In the rows, 128 means zero.
One turn sends every row of this set to another row. A few are shown first. Where does it send the rows asked after them?
gemel: [117 101 121 140 183 118 158 125 150 114 102 138 143 151 137 133 126 148
 125]
git: [118 131 119 111 130 131 125 131 139  78 129 170 115 135 151 108 116 150
 149]
Sitig: [116 145  99 127 148 161 138 117 158 135 127 112 149 116 155 116 160 154
 125]
noz: [133 122 144 150 140 121 120 124 150 100 121 177 141 132 150 138 151 158
 146]
luva: [147 114 141 137 153 121  98 132 127 143 117 125 115 116 124 105  94 113
 138]
dimut: [132 112 125 114 153 153 173 140 153 124 123 141 159 109 146 147 119 130
 118]
Vup: [124 169 107 119 155 143 123 116 146 147 124 152  97 152 143 115 144 118
 123]
Vel: [102 104  92 139 140 121 122 144 126 129 131 113 116 105  92 112 123 125
 111]
Daso: [145 110 104 140 129 110  95 137 145 115 134 119 159 119 145 102 114 136
  91]
zovov: [124 149 113 116 149 138 134 118 161 134 140 136 155 132 167 161 113 107
 119]
nolov: [128 125 155 138 123 114 130 135 126 110 113 174 123 139 145 115 153 160
 141]
rusug: [150 139  94 138 145 142 113 137 144 110 101 132 150 118 138 100 127 135
  81]
kef: [144 125 117 131 166 130 102 152 149 154 128 138 118 121 137  92 128 124
 163]
siz: [130 143 115 130 137 162 157 145 129 138 127 104 158 142 135 115 145 154
 105]
Fego: [117 144 121 107 135 149 140 111 145 130 144 114 138 126 142 154 114  94
 112]
didit: [146 132 111 108 117 114 136 143 121 132 132 158 123  81 142 119 128 134
  96]
kemo: [124 113 110 108 140 117 149 120 142  93  99 141 137 147 102 128 142 120
 143]
voviz: [134 137 111 153 121 148 131 104 153 119 129 152 153 115 166 134 112 157
 109]
Zaf: [100 110  95 136 137 102 128 161 120 144 119 134 114 116 111  97 122 141
 113]
gatir: [134 146  97 143 128 120 137 105 119 146 115 120 160 130 147 161 127 125
 119]
muna: [133 142 135 150 107 106  95 139 122 112 138 160 133 118 152 123 144 144
 102]
pusaf: [139 121 122 151 124 128 119 135 139 156 148 177 133 103 142 124 100 143
 108]
samub: [135 114 140 132 157 149 154 157 106 114 135 138 148 123 117 139 141 143
 157]
norad: [ 97 131 117 118 149 112 105 158 116 111 132 160  94 144 143 121 154 138
 123]
feru: [160 133 113 128 155 129 103 123 109  83 144 158 133 143 131 128 129 124
 102]
Lisaf: [131 120 120 114 158 108 161 125 160  88 127 139 149 131 104 131 140 122
 129]
miga: [152  89 134 123 147 148 128 147 124 135 131 117 150 151 125 123 134 148
 154]
Siga: [ 96 147 127 142 115 144  91 130 141 128 151 127 128 148 125 132 135 112
 149]
mezab: [108 101 142 137 158 126 123 162 152 150 140 134 121 113 107 115 147 119
 104]
migez: [130 127 125 155 142 133 137 145 156 131 147 165 133  84 133 119  96 131
 107]
satud: [140 132 110 128 141 120 135 159 113  97 148 175 140 163 124 135 142 131
 107]
folob: [ 85 137 119 125 130 137 105 137 116 128 111 109 113 144 159 133 148 131
 134]
Zame: [ 95 136 126 129 129 120 101 129 117 150 139 119 123 143 168 143 151 143
 120]
tokas: [134 173 117 128 166 131 123 134 118 132 167 151 111 139 143 113 141 119
 135]
Kezo: [129 111 131 120 146 117 148 135 144 144 124 109 149 120  95 129 122  99
 139]
Dos: [ 94 125  99 127 157 118 117 121 135 138 125 122 103 152 108 113 127 120
 151]

luva moves to Vup
gatir moves to gemel
dimut moves to Kezo
Now these:
Lisaf moves to Vel
rusug moves to siz
Zame moves to noz

